In the rows, 128 means zero.
Named moves (each a turn or a mirror), then the moves between two rows, first move first; the first pair answered:
move B:
[108  97 109 129 155 144 149 119 184 134 105 116 156 105 125] |-> [109  99 108 128 161 149 151 114 187 128 107 122 152 107 125]
[154 178 149 141  83 139  80 170 113 115 171 112  82 167 113] |-> [161 184 165 135  81 133  81 168 117 132 172 120  87 155 134]
[114 118 114 126 137 143 148 114 118 101 119  93 124 138  64] |-> [137 130 169 108 141 115 143 119 154 170 130 131 132  93 160]
[120 156 108 139 118 130 116 155 157 132 180 171 138 112 140] |-> [113 153  93 148 114 139 123 156 149 106 176 150 135 129 108]
move Z:
[ 93 163 139 154 134 141 110 168 159 130 116 121 159 126 153] |-> [ 96 167 134 157 131 146 109 172 148 115 116 111 157 135 132]
[116 129 125 123 142 125 133 159 158 141 134 134 149 145 119] |-> [116 127 129 123 142 130 129 156 155 142 134 126 152 151 113]
[131 123 123 127 129 124 119 123 141 122 116 125 116 102 112] |-> [131 122 127 123 130 121 121 123 143 128 118 129 116 105 126]
move E:
[136 170 165 127 103 102  95 158 116 144 159 132 111 135 160] |-> [ 74 141  93 127 155  97 151 157 166 129 133 127 147 139 147]
[173 138 198 155  85 128  97 118  97 149 173 155  92 104 105] |-> [108 140 158 142 153 103 140 149 200 179 175 153 149 101 169]
[110 111 110 136 130 138 139 123 117 108 110 119 123 130  96] |-> [139 142 162 139 107 131 106 134 103 123 129 122 109 129 127]
move C:
[126 189 159 131 149 104 135 195 255 170 153 133 183 152 227] |-> [ 95 202 116 143 154 115 138 213 254 123 163 100 187 204 171]
[121 130  95 119 141 120 117 155 139 132 139  85 129 170 132] |-> [145 119 130 108 135 105 119 140 147 173 136 112 127 133 181]
[120 108 163  87 100 114 118 176 163 134 160 170 142 164 123] |-> [111 105 148  87  98 116 119 179 167 120 161 161 145 181 112]
move Q:
[157 141 128 129 100 140  99 120 133 173 128 158 145 153 139] |-> [152 131 115 141 100 151  97 117 112 149 124 146 135 163 107]
[125  71  94  83 134 117 149  77 128 171  70 155 129 105 172] |-> [121  67  80  86 122 135 145  61  94 131  65 140 119 124 121]
[146 119 131 157 134 116 122 102 154 154 126 133 124 121 123] |-> [145 113 126 161 129 123 123  98 141 142 119 128 115 125 100]
[118 173 103 131 166 109 131 153 174 153 152 110 120 140 172] |-> [176 153 164 119 124 118 110 107 109 163 141 133  84  97 173]
Then:
Between the rows of a pair lie 2 to 3 moves.
[114  86 100 128 124 147 141  90  83  80  99 119 109 116  57] |-> [ 74 128  65 136 157 136 148 144 154  82 125  98 141 160  71]	Q Q C
[ 87 174  98 162 105 125 142 160 160 108 163  94 146 160 163] |-> [118 102 103 150  80 139 163  80  83  81 121 115 113 110 100]	Q E E
[131 119 147 116 140 126 143  92 147 170 106 160 144  76 163] |-> [137 192 151 133 129 138 101 155 156 150 147 123 135 146 153]	C E E
[134 110 134 109 143 135 179  86 178 178 115 135 132 117 175] |-> [116 136 118 115 153 134 176 114 199 169 127 124 140 137 173]	C B
[144 140 119 155 134 155 131 139  99  79 122 121 105 155  90] |-> [159 109 155 135 127 145 143 101  95 111 103 154 102 101 127]	C E Q
[122 184 167 194 133 150  95 208 177 143 151 158 144 144 178] |-> [105 102 144 157 161 140 154 142 187 172  96 196 160  69 191]	E C
[202 166 228 112  78 136  63 124  94 176 146 171  92 107 194] |-> [ 45 111  25 126 188 159 171 146 182  85 107 115 161 170  86]	E B
[155 146 173 114 109 102 102 122 144 149 162 130 122 166 137] |-> [136 131 161 109 135  92 126 118 169 164 155 137 138 155 158]	C E C
